In the data rows, the value 500 means zero.
Some points:
c(708, 317, 375, 429, 703, 379, 768, 551, 649, 366, 570, 477, 406, 337, 622, 645, 355, 653, 511, 398, 671, 748, 495, 389, 512, 334, 635, 558, 498, 692, 559, 561)
c(601, 494, 690, 627, 550, 495, 512, 727, 317, 382, 621, 763, 535, 489, 374, 411, 486, 636, 785, 108, 506, 365, 388, 558, 363, 847, 632, 416, 488, 339, 531, 324)
c(601, 562, 487, 486, 498, 429, 544, 505, 729, 357, 337, 421, 749, 643, 490, 317, 372, 609, 499, 242, 488, 559, 423, 482, 335, 457, 641, 419, 647, 667, 521, 512)
c(570, 588, 172, 345, 605, 663, 490, 423, 645, 302, 590, 510, 302, 477, 456, 774, 534, 685, 534, 576, 525, 612, 564, 386, 276, 363, 697, 828, 326, 552, 636, 253)
c(495, 496, 670, 470, 449, 318, 607, 690, 583, 430, 563, 533, 854, 545, 553, 550, 395, 443, 494, 418, 524, 459, 614, 519, 549, 697, 616, 262, 483, 407, 755, 443)
c(873, 512, 581, 395, 621, 568, 389, 313, 272, 657, 507, 337, 413, 406, 633, 424, 356, 225, 518, 515, 375, 361, 504, 428, 606, 500, 397, 397, 244, 634, 429, 577)
c(440, 635, 557, 437, 517, 224, 496, 534, 546, 605, 274, 361, 665, 558, 668, 390, 775, 247, 393, 756, 555, 438, 649, 544, 576, 267, 375, 337, 699, 437, 449, 521)
c(601, 403, 566, 403, 512, 475, 519, 400, 625, 592, 569, 573, 413, 603, 344, 145, 686, 522, 356, 550, 366, 393, 441, 455, 569, 497, 422, 626, 693, 407, 336, 232)
c(474, 457, 571, 525, 462, 639, 542, 593, 502, 547, 325, 541, 506, 604, 341, 486, 618, 569, 557, 352, 556, 345, 411, 294, 510, 687, 427, 426, 541, 306, 528, 611)
c(614, 503, 472, 642, 654, 449, 408, 535, 414, 560, 474, 345, 473, 240, 253, 514, 241, 299, 535, 410, 668, 493, 400, 601, 336, 443, 648, 376, 571, 564, 358, 563)
c(407, 422, 448, 542, 785, 423, 345, 421, 647, 332, 376, 622, 402, 279, 562, 319, 644, 877, 392, 569, 049, 587, 245, 433, 344, 700, 607, 776, 562, 685, 369, 780)
c(565, 402, 136, 739, 338, 562, 480, 389, 518, 261, 296, 464, 136, 618, 636, 572, 299, 324, 445, 370, 554, 343, 324, 478, 664, 583, 399, 341, 411, 847, 275, 388)
c(287, 659, 376, 362, 368, 589, 397, 669, 471, 411, 883, 541, 493, 348, 400, 523, 296, 756, 501, 476, 655, 416, 440, 815, 775, 999, 437, 282, 562, 682, 471, 623)
c(715, 427, 749, 350, 589, 517, 600, 307, 407, 466, 565, 441, 636, 558, 539, 655, 507, 308, 632, 347, 678, 600, 292, 271, 272, 563, 648, 457, 422, 465, 664, 616)
c(351, 334, 625, 570, 514, 625, 654, 430, 393, 682, 353, 634, 587, 559, 383, 503, 538, 706, 350, 298, 704, 407, 613, 473, 534, 702, 444, 563, 599, 536, 522, 267)
c(438, 373, 839, 599, 628, 479, 369, 599, 458, 739, 494, 626, 706, 577, 563, 586, 498, 568, 557, 535, 539, 526, 534, 414, 553, 664, 743, 549, 284, 368, 633, 653)
c(725, 271, 525, 538, 675, 332, 475, 511, 561, 501, 533, 751, 377, 552, 525, 540, 338, 485, 777, 277, 395, 492, 365, 419, 356, 314, 202, 437, 456, 593, 397, 744)
c(495, 513, 153, 305, 496, 488, 400, 668, 542, 185, 429, 998, 410, 373, 358, 422, 593, 854, 616, 412, 552, 564, 351, 594, 517, 533, 627, 862, 269, 367, 470, 427)
c(706, 578, 460, 670, 483, 354, 406, 178, 463, 760, 484, 227, 177, 303, 682, 512, 463, 298, 634, 422, 439, 431, 565, 482, 531, 246, 236, 591, 367, 522, 280, 563)
c(477, 811, 273, 253, 631, 659, 527, 413, 461, 222, 505, 318, 286, 356, 590, 709, 632, 648, 550, 561, 473, 844, 608, 224, 398, 178, 500, 653, 482, 605, 544, 358)
c(331, 508, 678, 609, 731, 430, 515, 630, 604, 610, 547, 668, 617, 508, 637, 466, 406, 407, 349, 296, 646, 500, 503, 515, 491, 434, 684, 485, 352, 323, 676, 633)
c(616, 489, 619, 251, 459, 723, 647, 540, 490, 751, 458, 179, 718, 425, 582, 649, 754, 375, 524, 703, 661, 406, 754, 419, 081, 416, 434, 456, 395, 227, 609, 408)
c(343, 626, 643, 567, 330, 267, 661, 594, 425, 504, 564, 396, 754, 672, 604, 367, 528, 654, 502, 545, 446, 480, 514, 490, 409, 626, 586, 530, 557, 546, 574, 421)
c(377, 458, 494, 519, 456, 502, 662, 443, 506, 631, 041, 606, 550, 542, 364, 450, 586, 575, 302, 691, 349, 417, 408, 430, 643, 459, 365, 510, 821, 435, 501, 465)
c(232, 654, 335, 571, 357, 432, 461, 634, 413, 697, 540, 479, 694, 475, 302, 556, 531, 588, 305, 547, 644, 473, 437, 637, 527, 496, 652, 376, 588, 554, 647, 258)
c(528, 547, 693, 402, 599, 422, 675, 549, 523, 640, 352, 413, 488, 425, 530, 327, 613, 317, 474, 646, 593, 508, 696, 386, 461, 514, 532, 572, 350, 460, 732, 436)
c(652, 296, 400, 635, 604, 682, 489, 576, 657, 389, 726, 379, 537, 517, 717, 459, 687, 392, 465, 626, 524, 385, 636, 209, 294, 215, 751, 561, 412, 268, 641, 353)
c(575, 567, 542, 941, 343, 323, 156, 644, 435, 408, 709, 514, 541, 579, 805, 612, 316, 431, 284, 566, 426, 440, 527, 716, 742, 462, 226, 361, 522, 713, 516, 543)
c(701, 490, 576, 353, 512, 611, 692, 512, 465, 751, 484, 470, 634, 502, 627, 523, 285, 518, 619, 467, 524, 698, 670, 346, 133, 523, 305, 461, 397, 371, 619, 390)
c(452, 679, 675, 579, 410, 677, 593, 424, 479, 656, 357, 414, 477, 633, 502, 470, 567, 443, 465, 608, 474, 383, 399, 414, 527, 434, 498, 467, 491, 609, 381, 494)
c(414, 566, 324, 485, 678, 322, 414, 291, 581, 322, 725, 691, 256, 315, 351, 308, 634, 962, 671, 340, 393, 494, 561, 459, 624, 289, 532, 591, 690, 790, 586, 620)
c(271, 532, 727, 459, 431, 287, 322, 395, 502, 375, 501, 599, 329, 697, 578, 317, 468, 248, 479, 751, 399, 572, 573, 421, 415, 384, 503, 606, 784, 231, 325, 416)
c(308, 664, 252, 438, 538, 493, 480, 295, 278, 350, 476, 687, 192, 456, 309, 662, 688, 695, 648, 433, 262, 733, 536, 543, 408, 404, 553, 505, 669, 761, 557, 394)
c(677, 435, 391, 545, 534, 581, 577, 484, 452, 565, 618, 615, 499, 466, 357, 454, 567, 477, 414, 353, 545, 413, 521, 383, 515, 604, 490, 421, 432, 319, 298, 434)
c(000, 609, 240, 622, 170, 999, 397, 423, 144, 855, 178, 473, 317, 796, 312, 801, 693, 368, 395, 999, 560, 684, 317, 880, 515, 999, 214, 229, 423, 000, 331, 300)
c(437, 501, 541, 941, 335, 421, 511, 494, 621, 306, 707, 521, 655, 520, 601, 589, 263, 335, 386, 557, 321, 496, 298, 755, 833, 287, 275, 529, 522, 564, 312, 716)
c(370, 277, 321, 165, 747, 495, 523, 618, 640, 282, 665, 529, 368, 262, 212, 682, 547, 779, 767, 542, 310, 389, 746, 370, 472, 313, 408, 778, 262, 284, 631, 323)
c(382, 435, 638, 341, 259, 682, 447, 561, 359, 624, 543, 455, 377, 632, 500, 487, 700, 367, 261, 509, 478, 308, 519, 361, 509, 166, 498, 445, 530, 493, 458, 570)
c(511, 489, 389, 827, 472, 487, 473, 487, 543, 418, 721, 610, 489, 760, 508, 632, 167, 361, 600, 639, 515, 490, 462, 691, 854, 375, 535, 454, 442, 715, 286, 642)
c(764, 659, 607, 300, 389, 628, 392, 173, 566, 624, 769, 090, 509, 253, 585, 482, 182, 387, 481, 517, 819, 778, 710, 999, 689, 880, 498, 395, 595, 715, 765, 960)
c(721, 431, 440, 232, 528, 538, 715, 614, 547, 644, 415, 288, 491, 497, 698, 642, 528, 308, 403, 510, 563, 423, 755, 438, 149, 350, 528, 519, 671, 438, 507, 482)
c(398, 332, 543, 714, 350, 397, 388, 517, 497, 518, 290, 682, 656, 402, 363, 455, 603, 479, 556, 333, 564, 589, 568, 582, 708, 633, 395, 539, 571, 488, 509, 582)
c(661, 646, 541, 418, 440, 511, 500, 626, 612, 491, 443, 341, 810, 432, 572, 239, 499, 463, 522, 605, 454, 451, 420, 438, 602, 509, 777, 510, 578, 900, 370, 253)
c(610, 349, 484, 505, 323, 479, 611, 482, 456, 424, 351, 403, 161, 593, 526, 533, 463, 487, 357, 740, 339, 415, 312, 579, 471, 142, 331, 537, 533, 502, 284, 557)
c(340, 459, 419, 620, 485, 466, 431, 660, 513, 526, 469, 535, 683, 515, 491, 396, 604, 592, 443, 451, 570, 385, 354, 343, 769, 385, 692, 533, 564, 192, 527, 585)
c(605, 546, 762, 275, 443, 379, 339, 480, 490, 282, 604, 483, 669, 702, 392, 446, 495, 279, 692, 372, 347, 707, 578, 780, 582, 834, 402, 474, 247, 570, 632, 751)
These points spread out most along one direction. Take the direction at right angles to it along which they spread out most. Go by this last direction. For each point below, how far along it does it lie, from 0 to 99? The average is 50, and the first point in the table lies past the average. One standard deviation of the points above along it is 16.
c(528, 547, 693, 402, 599, 422, 675, 549, 523, 640, 352, 413, 488, 425, 530, 327, 613, 317, 474, 646, 593, 508, 696, 386, 461, 514, 532, 572, 350, 460, 732, 436) 29
c(565, 402, 136, 739, 338, 562, 480, 389, 518, 261, 296, 464, 136, 618, 636, 572, 299, 324, 445, 370, 554, 343, 324, 478, 664, 583, 399, 341, 411, 847, 275, 388) 72
c(495, 513, 153, 305, 496, 488, 400, 668, 542, 185, 429, 998, 410, 373, 358, 422, 593, 854, 616, 412, 552, 564, 351, 594, 517, 533, 627, 862, 269, 367, 470, 427) 66
c(438, 373, 839, 599, 628, 479, 369, 599, 458, 739, 494, 626, 706, 577, 563, 586, 498, 568, 557, 535, 539, 526, 534, 414, 553, 664, 743, 549, 284, 368, 633, 653) 43
c(873, 512, 581, 395, 621, 568, 389, 313, 272, 657, 507, 337, 413, 406, 633, 424, 356, 225, 518, 515, 375, 361, 504, 428, 606, 500, 397, 397, 244, 634, 429, 577) 48
c(601, 562, 487, 486, 498, 429, 544, 505, 729, 357, 337, 421, 749, 643, 490, 317, 372, 609, 499, 242, 488, 559, 423, 482, 335, 457, 641, 419, 647, 667, 521, 512) 55
c(382, 435, 638, 341, 259, 682, 447, 561, 359, 624, 543, 455, 377, 632, 500, 487, 700, 367, 261, 509, 478, 308, 519, 361, 509, 166, 498, 445, 530, 493, 458, 570) 35
c(351, 334, 625, 570, 514, 625, 654, 430, 393, 682, 353, 634, 587, 559, 383, 503, 538, 706, 350, 298, 704, 407, 613, 473, 534, 702, 444, 563, 599, 536, 522, 267) 43
c(610, 349, 484, 505, 323, 479, 611, 482, 456, 424, 351, 403, 161, 593, 526, 533, 463, 487, 357, 740, 339, 415, 312, 579, 471, 142, 331, 537, 533, 502, 284, 557) 50
c(575, 567, 542, 941, 343, 323, 156, 644, 435, 408, 709, 514, 541, 579, 805, 612, 316, 431, 284, 566, 426, 440, 527, 716, 742, 462, 226, 361, 522, 713, 516, 543) 75
c(764, 659, 607, 300, 389, 628, 392, 173, 566, 624, 769, 090, 509, 253, 585, 482, 182, 387, 481, 517, 819, 778, 710, 999, 689, 880, 498, 395, 595, 715, 765, 960) 64
